Each row below has a hidden score, from 0 to 30, with 15 about the middle. What is it? The score is a weighted sum of the row's numbers plus the product of two more (or one squared), each taken from its middle value.
array([-0.3,  0.6, -1.7, -0.6, -0.2, -0.7,  0.9, -0.7, -0.3, -0.4,  0.5, -0.1,
       -0.4,  0.1,  0.6,  1.3]) -> 18
array([ 1.0, -0.6, -0.6,  0.0, -1.1, -0.2, -0.2, -1.3, -0.8, -1.0,  0.6, -0.8,
        0.9,  0.2, -0.2,  0.8]) -> 18
array([ 0.1,  0.9, -0.9, -1.0, -0.5, -0.8,  0.9,  0.2,  0.0, -0.5,  0.0,  0.3,
       -0.5,  0.9,  0.2,  0.4]) -> 16
array([ 0.2, -1.0,  0.2, -1.4,  1.4, -1.1, -0.5,  2.1,  1.4,  1.4,  0.3,  0.0,
       -0.9,  1.1,  0.0, -0.4]) -> 15
array([-0.3,  0.2,  0.4, -0.5, -0.9,  0.0,  0.8, -0.2, -0.7, -0.5, -0.1,  0.1,
       -1.1, -0.1, -0.4, -0.6]) -> 15
array([ 1.3, -1.4, -0.9, -0.4,  2.1, -1.4, -0.7,  0.8,  2.0,  1.7,  0.5, -0.9,
        0.1,  0.4,  0.7,  1.3]) -> 15
array([ 0.4, -0.7, -0.4, -0.4,  1.5, -0.8, -0.5,  0.7,  1.4,  1.2,  0.3, -0.4,
        0.6,  0.1,  1.0, -0.4]) -> 14
array([ 2.3, -1.2,  1.3,  0.4, -0.4, -0.8,  0.0, -2.2, -0.3,  0.7, -0.6, -1.1,
       -0.9, -2.7, -1.0,  1.5]) -> 20
array([-1.4, -0.1, -0.2, -0.5,  0.1,  0.4, -0.4,  1.7,  0.3, -0.4,  0.5,  1.4,
       -0.2,  2.0,  0.1, -1.1]) -> 23
array([ 1.3, -0.2, -0.2,  0.7, -1.0, -0.3,  0.0, -1.9, -1.1, -0.6,  0.0, -0.8,
        0.5, -0.2, -0.4,  1.1]) -> 14
array([ 1.5, -0.3, -0.9, -0.7, -2.0, -0.4,  0.0, -1.7, -1.4, -1.3,  0.0, -1.0,
       -0.2,  0.3, -0.9,  1.2]) -> 16
array([-0.6,  0.2, -1.2,  2.1,  0.9,  1.1,  0.2, -0.5, -0.3, -1.0,  0.3,  0.2,
        2.0,  0.6,  1.5,  0.2]) -> 21
array([ 0.7, -0.1, -0.2,  0.6, -0.6,  0.3,  0.1, -0.6, -1.0, -0.6, -0.2, -1.0,
        0.5, -1.0,  0.0,  1.1]) -> 21
array([ 2.1, -2.0,  0.0, -1.8,  0.3, -2.3, -0.1, -0.1,  0.6,  1.7,  0.1, -1.5,
       -1.3,  0.5, -0.7,  1.3]) -> 15
array([ 1.0,  0.1,  0.5,  0.7, -1.2,  0.4,  0.2, -1.1, -1.6, -1.2,  0.0, -0.5,
        0.1, -0.7, -0.8,  0.3]) -> 17
array([-0.6, -0.2, -0.1, -1.2,  1.9, -0.9,  0.7,  1.1,  1.7,  1.8, -0.1,  0.3,
       -1.5, -0.4,  0.4, -0.3]) -> 13
array([ 0.0, -0.4, -0.2, -0.6,  1.4, -0.9,  0.1,  0.8,  1.0,  1.7, -0.3, -0.1,
       -0.7,  0.1,  0.7,  0.1]) -> 11
array([ 1.5, -1.5,  1.5,  0.3, -0.8, -0.1, -1.0,  0.0, -0.1,  0.6, -0.1, -1.0,
        0.0, -1.1, -1.2,  0.2]) -> 11
array([-0.1,  0.0, -0.6, -0.2,  1.3, -0.8,  0.7,  0.7,  1.0,  1.5, -0.5,  0.2,
       -1.2, -0.4,  0.8,  0.1]) -> 9
array([ 0.9, -0.8,  1.5,  0.7, -0.5,  0.6, -1.8,  0.4, -0.1,  0.1,  0.1, -0.5,
        1.8, -0.7, -0.6, -0.3]) -> 18
array([ 0.5, -1.0,  1.0, -0.6, -0.5, -0.1, -1.0,  0.2, -0.2, -0.2,  0.2, -0.2,
        0.4,  0.0, -0.9, -0.3]) -> 19
array([-0.6,  0.6, -0.6,  0.4, -0.3,  0.6,  0.5, -1.0, -0.4, -0.4, -0.2, -0.2,
        0.2,  0.0,  0.4,  0.5]) -> 10
array([ 0.2, -0.4,  1.1, -0.3, -1.3,  0.4, -0.7, -0.3, -0.7, -0.4,  0.1,  0.0,
        0.3,  0.1, -1.1, -0.4]) -> 16
array([-1.1,  0.6, -0.5, -0.6, -0.2,  0.1,  0.8,  0.3, -0.1, -0.1, -0.1,  0.6,
       -0.5,  1.6,  0.3, -1.3]) -> 10
array([ 1.3, -0.8, -0.2,  0.4, -0.9, -0.5, -0.3, -0.6,  0.1, -0.1,  0.2, -0.5,
        0.4,  0.5, -0.6,  0.8]) -> 16
array([ 0.0,  1.5, -0.1,  2.1,  0.1,  0.9,  0.2, -0.8, -1.3, -1.3,  0.0,  0.3,
        1.8, -0.4,  0.8,  0.4]) -> 22
array([-2.1,  0.1,  0.9, -0.4, -0.5,  0.6, -0.5,  1.2, -0.7, -0.3,  0.0,  1.1,
       -0.4,  1.7, -0.5, -2.8]) -> 11
array([-1.4,  0.5,  0.3, -0.6, -0.4,  0.6,  1.0,  0.9, -0.4,  0.2, -1.0,  1.2,
       -1.7, -0.3, -0.4, -1.2]) -> 12
array([-0.2, -1.4, -0.2, -1.4,  2.5, -1.3, -0.3,  2.0,  2.5,  2.5,  0.4, -0.3,
       -0.9,  0.7,  1.1, -0.2]) -> 11
array([-0.7, -0.1,  0.1, -1.2,  1.9, -0.9,  0.1,  1.2,  1.7,  1.8,  0.0,  0.4,
       -0.3, -0.3,  0.8, -0.5]) -> 14
array([ 0.1, -0.3,  0.0, -0.5,  1.2, -0.7,  0.3,  0.6,  1.0,  1.3,  0.0, -0.3,
       -0.8, -0.5,  0.5,  0.9]) -> 12
array([ 1.5, -0.5, -0.5, -0.3, -1.1, -0.5,  0.8, -1.3, -1.0, -0.7,  0.0, -1.0,
        0.1, -0.5, -0.3,  1.4]) -> 20
array([-0.2,  1.0, -1.0,  1.0,  0.5,  0.0, -0.1, -0.9, -0.4, -1.5,  0.2,  0.2,
        1.3,  0.9,  1.3,  0.7]) -> 17
array([ 0.8, -0.1,  0.1, -0.4, -0.2, -1.0,  1.0, -0.4,  0.5,  1.5, -0.3, -0.3,
       -1.3, -1.7, -0.4,  1.3]) -> 14
array([ 0.5,  0.6,  1.0, -1.5,  0.0, -0.9,  0.8,  0.4,  0.8,  1.3, -0.9, -0.1,
       -2.3, -0.9, -0.6,  0.1]) -> 12
array([ 0.3, -1.6,  1.0, -0.6, -0.5,  0.2, -1.4,  1.0,  0.3,  0.3,  0.1, -0.3,
        0.0,  0.8, -0.8, -0.2]) -> 15
array([ 0.0, -0.9, -2.7, -2.3, -0.4, -1.5,  1.1,  1.2,  0.2,  0.2,  0.7,  0.3,
       -1.0,  3.5,  0.6,  0.0]) -> 19
array([-1.6, -0.5,  0.6, -0.4,  0.8,  0.5,  0.0,  1.3,  1.1,  0.7,  0.4,  0.6,
        0.1,  0.4,  0.3, -0.7]) -> 16
array([ 0.3, -0.8,  0.3,  1.0, -1.0,  0.1, -0.8, -0.7, -0.6, -1.1,  0.4, -0.6,
        1.1,  0.4, -0.4, -0.1]) -> 15
array([ 1.6, -0.6, -0.6,  0.0,  0.1, -0.2, -0.3, -1.2, -0.4, -0.5,  0.3, -0.7,
        0.7, -0.7,  0.0,  1.5]) -> 27
array([ 1.1, -0.5,  0.4,  0.5, -0.4, -0.2,  0.2, -1.0, -0.4, -0.5, -0.4, -0.8,
        0.2, -1.0, -0.6,  1.2]) -> 15
array([ 0.0,  0.1, -0.5,  2.7,  0.2,  1.2, -0.6, -0.4, -0.3, -1.5,  0.4, -0.1,
        2.5, -1.0,  0.8,  0.3]) -> 18
array([ 1.4, -0.5,  0.7,  0.1, -0.1, -0.5,  0.0, -0.6, -0.3,  0.3, -0.5, -0.8,
       -0.7, -1.4, -0.7,  0.7]) -> 13
array([-0.8,  0.4,  0.0, -0.3, -1.6,  0.7, -0.1, -0.4, -1.1, -1.4,  0.0,  0.8,
        0.1,  0.4, -0.2, -0.5]) -> 23
array([-0.6, -0.9, -0.4, -1.6,  1.6, -1.0,  0.2,  1.2,  1.6,  1.6,  0.1,  0.3,
       -1.1,  1.0,  0.4, -0.6]) -> 16
array([-0.3, -0.4,  0.5, -1.8,  0.2, -0.6,  0.1,  0.7,  0.1,  0.8, -0.5,  0.2,
       -1.5, -0.2, -0.8, -1.4]) -> 15
array([-0.7,  0.1, -0.8,  1.1,  1.3,  0.9, -0.4,  0.2,  0.3,  0.0,  0.5, -0.1,
        1.7,  0.5,  1.0,  0.0]) -> 28
array([ 0.2, -0.3, -0.5, -0.5, -0.2, -0.3,  0.0,  0.0, -0.2, -0.3,  0.0, -0.5,
        0.5,  1.1,  0.1, -0.1]) -> 17
array([-0.2,  0.0, -2.0, -1.0, -0.9, -0.3,  1.1,  0.0, -0.8, -0.1,  0.3,  0.3,
       -1.1,  1.4, -0.1, -0.2]) -> 16
array([ 0.8,  0.1, -0.4,  0.5, -0.3, -0.5,  0.1, -1.1, -0.4, -0.7,  0.3, -0.7,
        0.7,  0.1,  0.0,  1.4]) -> 15
array([-1.9,  2.6,  0.5,  0.2, -0.8,  1.5,  0.9,  0.4, -1.0, -1.0, -0.6,  1.3,
       -1.4, -0.7, -0.2, -1.2]) -> 8
array([-0.9,  0.0,  1.2,  0.0,  0.8,  0.7,  0.5,  0.8,  0.6,  1.1, -0.7,  0.8,
        0.1, -1.8, -0.1, -0.9]) -> 19
array([ 0.8,  2.0, -0.8,  1.0, -1.6,  0.7,  1.3, -1.9, -1.8, -1.6, -0.6,  0.0,
       -0.6, -1.0, -0.3,  0.9]) -> 10
array([-0.7, -1.5, -1.8, -2.3, -0.5, -1.3,  0.2,  1.2,  0.0, -0.4,  1.0,  0.0,
       -0.8,  4.4,  0.5, -0.1]) -> 26
array([-0.6,  1.4, -0.6,  0.5, -1.1,  0.8,  1.1, -0.5, -1.0, -1.4, -0.4,  0.3,
       -0.3, -0.6,  0.1,  0.3]) -> 11
array([-0.7,  0.3, -0.2, -1.1,  2.1, -0.7,  0.9,  1.2,  1.5,  1.8,  0.0,  0.8,
       -1.6, -0.3,  1.0, -0.7]) -> 14
array([ 0.8,  0.2, -1.6, -0.2, -0.5, -1.0,  1.1, -1.6, -0.8, -0.4, -0.1, -0.2,
       -0.8,  0.4,  0.3,  1.5]) -> 19
array([ 0.5, -0.4, -0.5, -0.3, -1.2,  0.0,  0.2, -0.7, -0.5, -1.1,  0.2, -0.7,
        0.0,  0.7, -0.3,  0.2]) -> 13
array([-0.4, -0.6, -0.4, -1.4,  0.9, -1.0,  0.5,  0.9,  1.5,  1.6,  0.2,  0.1,
       -1.3,  0.1,  0.1, -0.3]) -> 15
array([ 1.5,  0.3, -0.6, -0.1, -1.3, -0.4,  0.7, -1.8, -1.0, -0.5, -0.3, -1.0,
        0.0, -0.6, -0.6,  1.6]) -> 15
array([-1.5,  0.6,  0.8, -1.2,  0.2,  0.2, -0.4,  1.8,  0.7,  0.4,  0.1,  0.9,
       -0.5,  1.6, -0.3, -1.6]) -> 12
array([-1.3,  0.7, -0.7, -1.3, -0.2,  0.0,  1.1,  0.1, -0.1, -0.3,  0.5,  0.5,
       -1.1,  0.6,  0.2, -0.5]) -> 18
array([-1.1,  0.7,  0.1, -0.1, -0.6,  0.9, -0.2,  0.5, -0.8, -1.1, -0.1,  0.2,
        0.0,  0.8, -0.2, -1.8]) -> 12
array([ 1.3,  0.8,  0.7,  0.4, -0.3,  0.1,  0.3, -1.2, -0.5,  0.0, -0.8, -0.7,
       -0.6, -2.6, -0.7,  1.1]) -> 13
array([ 1.0, -2.1,  0.0, -1.2,  0.2, -1.0, -0.6,  0.5,  1.2,  0.8,  0.6, -0.6,
        0.1,  0.9, -0.3,  0.3]) -> 20
array([ 1.3, -1.8, -0.7, -0.4,  1.5, -1.3, -0.2,  0.9,  1.8,  1.7,  0.5, -0.7,
        0.0, -0.2,  0.8,  1.3]) -> 16
array([ 1.1, -2.0, -1.6, -1.1,  1.5, -1.6, -0.4,  0.7,  2.1,  1.7,  1.0, -0.9,
        0.6,  1.6,  0.7,  0.8]) -> 17
array([ 0.4,  0.3, -2.0,  1.3,  0.3,  0.0,  0.5, -1.7, -0.9, -1.2,  0.3, -0.6,
        1.5,  0.2,  0.9,  1.4]) -> 26
array([ 0.9,  0.2, -0.9,  0.0, -1.4, -0.6,  0.0, -1.2, -1.0, -0.8,  0.0, -0.7,
        0.2,  0.6, -0.3,  0.8]) -> 11
array([-0.9,  0.9,  1.1, -0.5,  0.7,  0.3,  0.5,  0.6,  0.6,  1.0, -0.3,  0.7,
       -1.1, -1.3,  0.0, -0.9]) -> 11
array([-0.8,  0.5,  2.0,  0.6,  0.9,  0.9, -0.1,  0.8,  0.7,  1.3, -1.1,  0.7,
       -0.9, -1.1, -0.2, -1.2]) -> 5
array([ 1.8, -0.7,  0.2, -0.3, -0.4, -0.9,  0.0, -1.2,  0.1,  0.5, -0.5, -1.1,
       -0.2, -1.0, -0.5,  1.6]) -> 13
array([-0.8,  0.7,  0.5,  1.7,  1.0,  1.2,  0.0,  0.2,  0.3, -0.1, -0.2,  0.6,
        0.8, -0.6,  0.6, -0.3]) -> 11
array([-0.4,  0.4, -1.1,  2.0,  1.1,  1.0, -0.1, -0.5,  0.2, -0.9,  0.5,  0.5,
        1.4,  0.1,  1.4,  0.3]) -> 16
array([-0.5,  0.4, -0.6,  1.8,  0.2,  1.2, -0.5,  0.0, -0.1, -0.6,  0.4,  0.2,
        2.2,  0.3,  0.6, -0.4]) -> 19
array([ 0.7, -0.5,  0.6,  0.8, -1.0,  0.7, -0.7, -0.9, -0.6, -0.8,  0.0, -0.1,
        0.6, -0.4, -0.4,  0.1]) -> 17
array([-0.5, -0.4, -0.1, -0.9,  1.3, -0.5,  0.4,  0.8,  1.0,  1.4,  0.1,  0.0,
       -1.0, -0.5,  0.5, -0.2]) -> 13
array([-1.5,  2.8,  0.4,  0.2, -0.7,  1.3,  1.7, -0.2, -1.2, -1.2, -0.8,  1.8,
       -1.2, -1.4, -0.4, -1.2]) -> 14
array([ 0.5, -0.8,  1.7, -1.0, -0.6, -0.3, -0.5,  0.4,  0.6,  0.4, -0.5,  0.0,
       -1.4, -0.9, -1.3, -0.3]) -> 28
array([-1.2,  1.1, -0.4, -0.3,  1.1,  0.1,  1.1,  1.1,  0.8,  0.7, -0.4,  0.9,
       -1.2,  0.2,  0.6, -0.9]) -> 9
array([-0.1, -0.8, -0.1, -1.6,  1.2, -1.4,  0.5,  1.2,  1.1,  1.5, -0.3, -0.2,
       -1.8,  0.0,  0.7, -0.2]) -> 13
array([ 0.7, -0.9,  0.8, -1.3, -0.5, -0.7,  0.0,  0.1,  0.6,  0.0,  0.3, -0.4,
       -0.5,  0.3, -1.0,  0.6]) -> 25
array([ 0.6, -0.3, -0.4, -0.2, -0.5, -0.3, -0.3, -0.7, -0.1, -0.5,  0.4, -0.4,
        0.8,  0.3, -0.2,  0.7]) -> 17
array([ 0.2,  0.1,  0.4, -0.3, -1.7, -0.1,  0.1, -0.6, -0.6, -0.1,  0.1,  0.3,
       -0.3, -0.6, -0.6,  0.0]) -> 23
array([-0.5,  0.3,  0.2,  0.3, -0.7,  1.2, -0.3, -0.3, -0.9, -1.4,  0.2,  0.8,
        0.8,  0.6, -0.1, -0.3]) -> 20
array([ 0.1,  0.9, -1.0, -0.5, -0.6, -0.1,  0.6, -0.5, -0.6, -0.8, -0.1, -0.4,
        0.1,  0.3,  0.3,  0.8]) -> 15
array([-1.7,  0.7,  1.4, -1.3, -1.6,  0.8, -0.2,  1.1, -1.2, -0.6, -0.3,  1.3,
       -1.7,  1.3, -1.7, -1.8]) -> 19
array([-0.6, -1.2,  0.2, -0.8,  1.7, -0.9, -0.4,  1.5,  2.2,  1.6,  0.4,  0.1,
       -1.0,  1.3,  0.3, -0.8]) -> 23
array([-1.3,  1.4,  0.2, -0.2,  0.3,  0.7,  0.9,  0.8, -0.1,  0.1, -0.4,  1.1,
       -1.6, -0.6,  0.3, -0.8]) -> 12
array([ 0.7, -0.6, -0.2, -1.4,  1.2, -1.5,  0.6,  0.3,  1.6,  1.1, -0.6,  0.2,
       -1.1, -0.5,  0.6,  0.5]) -> 23
array([ 1.5, -1.1, -0.8, -0.3, -1.8, -0.4,  0.3, -2.1, -1.3, -0.6,  0.0, -1.2,
        0.5, -0.4, -0.8,  2.0]) -> 19
array([ 1.6, -0.5,  0.4, -0.2,  0.0, -0.8,  0.2, -0.5,  0.4,  1.6, -0.3, -0.3,
       -1.2, -1.3, -0.3,  1.2]) -> 14
array([-0.4,  0.3, -1.8,  1.8,  0.7,  0.7, -0.1, -0.9,  0.3, -0.9,  0.7, -0.4,
        2.4,  0.4,  1.4,  0.5]) -> 16
array([-0.9, -0.1,  0.3, -0.5,  1.6, -0.4,  0.2,  1.7,  1.6,  1.5,  0.4,  0.2,
       -0.6,  1.1,  0.7, -1.0]) -> 8
array([-1.5,  1.0,  1.2,  0.6,  0.0,  1.3, -0.2,  1.4,  0.2, -0.1, -0.3,  1.1,
       -0.6,  0.7, -0.5, -1.7]) -> 8
